Each run below is a few steps of one of 6 hidden systems, one row a step.
path 1, z150 (9 x 22):
[[  0  -4  -5  28   3  19   8   3   4  -2   9   8   8   6 -21  -3  -8  -3
    6   1  21 -11]
 [ -3 -11  -2  -2   3 -14  -2  -7  -8   6   8 -32 -11 -26   7  13  -3  -7
   -1  -4   4   2]
 [  8  -4  -9 -23   4   3 -11   0   4  11  -7  15  -6  19  12  -2   7   4
    5   5 -11  10]
 [-11  12   7  13   3  -1   1   5  -4  -8  13   8  15   7  -6 -15   8   3
  -13  15  11  -2]
 [ -1  -1   0   0   1 -19   7   2  -5  10  -2  -2  -7 -15  -9   2 -17   2
    1 -22   4  -5]
 [ 12  -4 -13  -6  13  19   1  -5   7   2  -3  -3   2   2   0  12  -2  -3
    9   4   1  11]
 [-11  -3   1  -2  -6  -3  -4   3  -1   7   9  -5   3   1  11  -5  14  -9
   -3  16   3  -8]
 [ -7  -2   1   2   5 -11  -9   2  -3   2   3   9 -12   7  -5 -10  -7  13
   -6 -10  -5   7]
 [ 15   8   1  -4  11  -1   5  -2  -3  -6  -1  -1  17  -3  -7   4  -3   1
   -1   0   9   5]]
path 2, z413 (9 x 22):
[[-11  -7 -13  13  14  27  -5  -9   5  -6  13  -5 -11  13 -15  -9  14  14
   -2  -6  -1  14]
 [ -2  -3  25  -9   1 -20 -10   8  -2  -9   0  -2  20  -2  13   8   0 -20
   -8   9   5  -4]
 [ 14   2 -16   7 -10  -2   5  -6   0  11  -3  20 -23  -5  -5  -2 -16  13
    6 -10   5  -2]
 [ -5   8  -2  -2  12  10   3  -2  -6  -5   5 -25  20  -2  -3  -1  12   7
   -1  16  -3   8]
 [-10  -9   4 -13  -1  -9  -2  13   9  13  -3  19  -8   5   7   3   2 -16
    3 -11  -3  -9]
 [  3  -2  -1  22   3  10  -5 -10  -1 -14   8  -1  -6  -2  -7   4 -12  11
   -4   5   7   9]
 [  7   3   4 -19  -5 -19   0   2  -8   9  -7 -12  12  -3   8   0   5  -2
    4   5   0  -5]
 [ -3   3 -15   1   4  12   4   0   8   6   6  17 -16   1  -4  -4   8   3
   -2  -5   0   4]
 [ -9   1  13   6   9   0  -4   5  -3 -10   1 -12  16   0   0   5  -6  -2
   -3  10  -1   2]]
path 3, z413, 9 rows:
[[  2   6  -9   5 -28  10   5 -11   5   2  -4  13 -26  -8   8   0   6  -1
    7   4  -6 -13]
 [-17  12  10   2   4  -2  -3  -3  -6 -13  -1 -16   2   2  -1  -8   6  19
  -10   2 -19  12]
 [  9   0  13 -15   0  -9  -3   5   6  -4  -9  20  10  12  -8  -4   8  -8
   -1 -21  -1  -3]
 [  8  11   1  14  -6  16  10 -11   5 -16   0   3  -2 -17  -6   9  -2  -4
    0   1   6  -2]
 [ -6   5   5 -13  -8  -2   2   0  -3   1 -15 -17   0  -3  10   5   0   2
   10   2 -19  -2]
 [ -5  -2   2  -1  -7   8  -9  -5   8  -6   2  13 -11  14  -4 -10  16   4
   -2  -8  -8   3]
 [  0  10  19   6  -2  -8  -1  -3   0 -18   0   2  10  -7  -1   2   0  -3
  -11   1   1   1]
 [ 10   7  -1 -10  -7  -3   9  -3   1   3 -15   5  -3  -6  -2   4  -6   3
    9 -13  -7  -3]
 [ -6   6  -3   2  -2  20   3  -7   5  -8   0  -6  -1   1  -2  -1  16   1
    4   4  -8   2]]
path 4, z947 (9 x 22):
[[ -2  -6   7  -6  19 -19  -1  17   0   9   5  12  15   2  -3   1  -9 -13
   -6  -8  16  -1]
 [  9  -8 -15  19   5  10   1  -5  -1   5   9   1 -10  -6  -8   7 -18   3
    4   3  18   2]
 [ -3   1 -13  -8  16  -3   2   1  -8  13   8 -22   7  -6   5  -1   5   5
   -1  12   3   8]
 [ -8  -7  -9  -3  11  -8  -7  10   2  14  12  17  -8  11   2  -8   1   1
   -7  -2   5   2]
 [  4   2   2  13  15  -5  -3   0  -5  -7   9   1   6  -4  -6   2 -17   9
   -9   7  11  12]
 [  8  -6 -12  -6   8  -9   7   3  -8  17   3  -8   6  -6  -6   0  -4   0
    6  -5  14  -5]
 [ -5  -3 -16   5  15  13   1   0   5   7  12   4  -7   2   0   1   7  -1
   -4   7   6   8]
 [ -9   0   0   2  14 -11  -5  10  -5   7   6  -3   4   1   5  -1 -14   3
   -6  11   4   4]
 [  9  -8  -8   3   6  -8  -4  -1  -7   8   7   3  -3   6  -9  -6  -6   8
    0  -6  12   3]]
path 5, z150:
[[  5   2  -7   4  -2   4  -6  -4  -3   1  -1  14 -10  15  -8 -11  -5  21
    2  -3  -3   6]
 [  1  11   6  -1   7  -1   9  -2  -3  -7   4 -10  17 -11  -7   0  10  -5
   -7   1   6   2]
 [ -4  -5  -4  -5  -2  -2   3   5   7  13  -5  11 -13  -5   7   8  -7 -10
    7  -9  -2  -8]
 [ -2  -2   0   7   5  12  -8  -3  -1  -8   2 -10   4   8   0   2  -3   7
    3  14  -2   9]
 [  2  -3   5  -9  -8 -17  -3   0  -6   3   0  -2   3  -1   2  -6  11  -5
   -3  -4   5  -8]
 [  3   6  -7   3   6   5   0  -3   4  -2   2  15 -11  -1  -2   0  -6   6
   -6  -3  -3   9]
 [ -4   7   3  -1   2   0   6   5  -4   1  -4 -10  15  -4   0   2  -2  -3
    4   8   2  -3]
 [ -4 -11  -3   0  -2   1  -3   0   3   6   2   3 -10   2  -2   0   2  -5
    7 -11   2  -5]
 [  1   1   3   2   6   0  -7  -5  -2  -7   5  -4   0  -1   4   3  -1   2
   -7   8  -1  11]]
path 6, z837, 9 rows:
[[  8   4  14  -4 -21  -7 -12 -17  11 -18   1  29 -28  -7  19   5  10  -6
  -16  -4 -11   5]
 [ -7  30  15   0 -16  -7  13   4  -8  -7 -24  -6  14  -8   1  -3 -13  11
    8   8 -16 -10]
 [ -1  -4  -4  -2  -4  25   6  -4  11  -6  -7   2  -2  12 -21  -7  18   3
   15 -26  -8  -6]
 [  1  -7  18  -4  -8   6 -10 -13  13 -22  -3  -7  -6 -10  15  20   8 -21
    0   0 -10   2]
 [  6   4   3  -8 -25 -10  -3   1  -4   8 -22   5  -9   5  11   0 -13   6
   17   4 -14 -14]
 [ -2  11   3   0  -9   9  -1 -13   0 -16  -3   2  -5   9  -9 -15  20  18
   -5  -6 -15   7]
 [ -6   3  21  -4  -2  -4   6   1   7 -13 -11  -4   7 -12  -3   9   4 -17
    1 -20  -9  -7]
 [ 12   1  -3   1 -16  18   2  -7   8  -4 -13   9  -9   1   2   9  -5  -3
   16   1  -5  -7]
 [ -2   2   6  -9 -14   3  -7 -11  -3  -9  -7 -15   0   6   8  -3  18   5
    4   9 -14  -2]]
path 7, z947, 9 rows:
[[ -9  -5  15  -7   6 -15  -3  11   2  -1   7   6  17   4  -3  -5  13 -17
   -8  -9   9  -6]
 [  7  -4  -4  14  -3   3   0  -5   4  -2   0   9 -19 -14   1  13 -20  -2
    2  -5   4   2]
 [  5   6  -7  -8   3   5   3  -4  -7   4  -6 -20  13   2   2  -1   5   8
    9  15  -4   4]
 [-14  -5   0  -3  -1  -4  -3   6   5   7   8  11  -5   8   1  -9  16  -6
   -6  -6   2  -6]
 [  1   4   8   9   6  -1  -4  -2   2 -10   1   5  -6  -5   0   7 -16   4
   -7   0  -3  10]
 [ 12  -1  -2  -6  -4  -6   2  -1  -6   6  -6  -8  12   2  -3   0  -1   0
   11   1   6  -7]
 [ -8   0  -6   3  -1   9   2  -3   5   1  10   4  -8  -2  -2  -3  16  -4
   -4   0   2  -2]
 [ -7   4   6  -2   7  -6  -2   5   0  -1  -4   0  -1  -2   8   4 -10   1
   -4   5  -8   5]
 [  9  -5   1   0  -5  -3  -5  -1  -4   2  -2   3   3   9  -5  -5  -3   6
    5  -2   4  -3]]
path 8, z723:
[[ -5   3  17  15  10  18  -4  -1  19 -31   3  28  -3   7 -16   1   8  -6
  -13 -24  -8  10]
 [ 21  10  23   8 -17   5   4  -6   4 -24 -18   4  17 -12   1  19 -17 -14
   10   5   3  -9]
 [ -6   3  -1   2 -33   8   7 -12   4   0 -14  -5 -27 -12   6   4   3   1
   18 -10 -19 -15]
 [-19  13  15   1  -4  17  -5  -4  12 -24  -2   8  -7   9   5  -7  21   2
  -11   0 -26   8]
 [  5   2  29   7 -10  -4  -7   4   8 -21 -11  26   7   8  -5   3 -10 -12
   -1 -12  -1  -8]
 [ 10   9   4  15 -21  11  10 -16   2 -16  -8  -1 -11 -18  -8  10  -8   4
   10  -9  -1  -6]
 [-10  11  10 -11 -15  11   6  -5   8 -10 -14  -4  -6  -7  10   5  15  -7
    6  -2 -25  -5]
 [-12  -2  16   9 -11  11  -9   2  14 -15  -2  22 -13  10   4   0   3  -7
   -1  -4 -12  -5]
 [  8   6  21  14 -13   2  -4  -9   0 -26  -9   3   3  -1  -7   2  -8   5
    0  -5  -4   0]]
path 9, z723, 9 rows:
[[-25 -15   0  -7 -12 -26  -4  14  -3  27  11  -6 -14  -5  15  -4   7 -19
    1   1   7 -23]
 [ -9  -4 -10  12  28   8 -12  -1  -4  -4  11  -4 -10  11  -8  -6 -13  26
  -10  -1  -5  29]
 [ 28   1   4 -22   4 -14  -2   1  -7   3  -5   2  33  10  -1  -3   8  -6
    2   6  15  -1]
 [ -7  -2 -18   7  -3  -7  12  -1  -2  21  15   1 -22 -24   2   2  -4  -6
   -2  -2  17  -7]
 [-16   7  -3  -6  22   6  -2   7  -7   3  -1 -20  11   9   2  -3  -2  13
    0  14 -14  14]
 [ 11 -21  -1 -12   5  -9 -13   5   3  10   6  10   5  18  -2  -4   9 -11
    4  -8  13  -3]
 [  8   5  -7  13   5  -8   1  -9  -9   0  16  -5  -6 -16   2   1  -7  10
  -14  11  16   9]
 [ -2   8  -7 -20   8 -11   7  11  -7  18 -10  -6  10   2   2  -4  -4   7
    8  -1  -8  -1]
 [ -6 -11 -13   5   9  12  -1   2   5  10  15   4  -4   7  -5  -5  13  -7
   -1   1  11  -1]]
path 10, z837:
[[ 14  16   7 -12  -5   5   6 -10   5 -15  -1  14  17  -1  -3  -3  29  -9
   -8   2   4   1]
 [-23   5   4   6 -12   6  13   6   7   6  -5  -6 -12 -16   6   7  -2 -14
    9  -2  -8 -18]
 [  5  -8  -2  -1   4  16 -13  -5   2  -6 -11  -7  -5  15   0   4  -9  12
   13   0 -14  11]
 [  8  -5  16 -11 -13 -15 -11  -5  -3  -9   1   2   7   6   3  -6  17  -5
   -5  -5   2  -4]
 [ -3  16  -1   4 -14  -5  11  -4   2  -1  -5  10 -18 -18   2   1  -4   4
   -2  -6  -7  -6]
 [ -1  10   1  -4   6  17   6   1   3  -7 -12  -7  13   5  -5   2   2   3
    9   3 -12   4]
 [ -2 -14   6  -2  -9   4  -7  -1   7  -2   1   0   0   8  -2   1  12 -14
    8  -9   1  -9]
 [  4   1   4   2 -12  -5  -7 -10   0  -6  -3   0 -17  -8  10   6  -8   3
    0   2  -7   3]
 [  4  12   4 -11  -4  -6   2   0  -4  -1 -11   1   9   5  -1  -7   3   9
    2  -1 -10  -1]]
path 11, z118 (9 x 22):
[[ 23 -13 -11 -13   8 -11 -15 -14  -7   7  -3 -13 -12  -3   6   9 -14  12
    4  -8  -2  18]
 [  7  24  -6 -18   8 -11   6   2  -5   5   1  16  14   4   7 -12  13   8
  -14  15   0   8]
 [-22   8  -3  16   9   0  14  13   6   7   9  13  -4 -10 -11  -6  -6  -5
   -8  -7   9  -9]
 [  4 -17  -2   2  16  11  -2   3   1   4  -3 -16   8   0 -10  15 -14  -9
   16 -10   6   2]
 [ 13 -10  -8 -14  -1  -6 -11  -7  -5   9   7  -7   3   6  11   0  13  -4
    2  14  10   2]
 [ -7  10  -8   1   6 -14  -1   0  -5   7   9   8 -14  -5   7  -8  -3  14
  -15   7  -2   9]
 [ -2  10   0   0  17  -3   8  11  -1   3  -5   5  12   1 -13  -2 -11   5
    0 -14  -1   3]
 [  8  -8  -4   1   7   8   5   1   5   3   6   4   9  -3  -6   6   4 -17
    4  -2  17  -7]
 [ -3  -8 -11  -2   2   0  -4  -4  -2  12   7 -10 -12  -6  12   8  -2  -3
    4  11   3   3]]
path 12, z118:
[[-23  -8   8   6   0  15  -7   8   8  -4   8  -3   1   9   8   0  13 -14
   -2  12  -6  -4]
 [  0 -14   9   9 -10 -15 -17  -4  -8  -3  -1  -9  -8   6   1  -3 -16  10
    4  -3  -2  -2]
 [ 23  10   0  -8  -6  -7   1 -14  -5  -9  -7   5   1  -2  -3  -2   3  12
   -3  -5  -1   8]
 [ -7  18   2  -3  -3   4  13   3   8  -3  -1  11   2 -10   4   1  12 -10
   -6   4  -5  -5]
 [-19  -7   4  11   0  13   0   9   7   0  -1  -2  -5   5  -3   2  -5  -6
    9  -4  -6  -7]
 [  8 -14   7   2  -4   1 -12  -7  -4  -8   0 -14   4   8  -2   2   1   2
    7  -1   1   2]
 [ 10   5   1  -8 -11 -13  -4 -10  -3  -4   0   5  -7  -6  10  -1   7   3
   -6   4  -2   3]
 [ -8  16   0   1   0   3   7   3   3  -1  -5  11  -4  -2  -1  -3  -1   6
   -3   1  -9   1]
 [ -8  -1   7   5   1   8   3   6   4  -5  -2  -3   9   3  -8   0   3  -8
    6  -6   0  -8]]

Name the system that made each run.
path 13, 2 rows:
[[ -6  10   7  -8 -26 -18   6  -9  -9  -1  12  -8   5  -8   3 -21  43  -5
  -11   4   7 -18]
 [-27   8   3   5  26  -6   7  16  11   2   2  18 -16 -14  -2   7 -19  -4
  -14 -23  -9  10]]
 | z723
path 14, 2 rows:
[[  6   8  -1  -2 -17  32   6 -19  12 -19  -5  -7  -1  -5   8  10  26 -11
    8  14 -12   0]
 [-25  12  20  -3 -20 -11  -4   3   2  -9 -12   5 -14   1  16  -7   2   3
   -4  -1 -29  -7]]
 | z413
path 15:
[[ -8 -24  12 -12   4  -6 -13  -7  -1  -3   2 -47   2 -11   6  16  12 -18
    8 -11  -6   2]
 [ 15  -9   4 -17 -12  -5 -24  -6   7  -2  -3  33 -15  23  21  -1   6  -2
   -5   7  -7   7]]
 | z150
path 16, 2 rows:
[[ 16  -5 -10  -2   1   3   7  -8   4   4   6   7  -2  -7  -9   2  10  -9
    3 -13  16  -2]
 [ -7   6  -4  -4   3   4   2  -1   3   3   4  -5  -5 -11  17  11   3  -8
   -4  21  -4   3]]
 | z837
path 17, 2 rows:
[[ 13  -6   4  -7   4  -9  -5   0   5  -2   2  21  -2   6  -7  -2   3  -4
   -5 -20   6   1]
 [ 10  13  -1   9  -1  10  10  -7   0  -9  -1  -1   7 -13  -2   8  -5  -1
    1  12   6   2]]
 | z413
path 18, 2 rows:
[[ 16  16  13   5   8   8   7  -4  -2 -21 -10  -1  29  -3 -13   6  -7   1
    1   3   4   6]
 [  0   2  -2 -13 -17   5  13   0   5  11 -14  -3  -5 -10   4   7   6 -15
   18  -9  -6 -19]]
 | z413
path 19:
[[-30  -8  10 -17  24 -10 -17  25   4   9  -5   3   2  24  11  -6  -4   0
   -5  -3 -22   9]
 [ 20  -9   9  16   4  -9 -12   4  -8  -8   8  16  21  19 -17 -10 -14   5
   -4   3  27  -1]]
 | z150
path 20, 2 rows:
[[ -5  10   2  -4  12  14  -1  -2   4 -10  -2  -5   3  -2  11   9   2   0
   -5  16 -14  15]
 [ -6  -3   9  -2 -11  -9  -5  10  -1   5  -8  10   2  15   0  -9  -2  -2
    7  -4  -3 -15]]
 | z413
path 21, 2 rows:
[[  1   6   6  -6  12 -17   0  -5  -5  -8  21  -7  14 -15   5  -2  23  -9
  -26  10  15   9]
 [ -8   1  -7  -3   5 -15   5  13   4  21  -6  21 -20 -10   7   8 -26  -5
    2 -10  -2  -6]]
 | z118
path 22 (2 x 22):
[[  3   7   3  -1  -5 -14   6   6  -1   4   0  20   3   0  -9 -10   4  -3
   -6 -12   9 -10]
 [  2   6  -5   6  12  11  10  -4   3  -5   0  -9   3 -16  -9  11  -7  -3
    1  -5   2   8]]
 | z413
path 23 (2 x 22):
[[ 10   7   1   9   1  24   4 -17  12 -25  -9   7 -17 -13  -5  14  -9   7
    2 -16 -15  16]
 [ 11   4  14 -22 -14   2   2   1   1  -4 -19 -13  26   5   8   8  13 -17
   17   8  -7 -14]]
 | z837
path 24, 2 rows:
[[-21   9 -16   8   8   2  14   4  -4  13  12  -3  -4  -1 -22 -23  15  16
   -6 -16   2  -2]
 [ -2  -8   7   2  31  10  -3   4  13 -11   6  -3   7 -10  -3  21  -7 -18
   -7  -9   3  17]]
 | z837
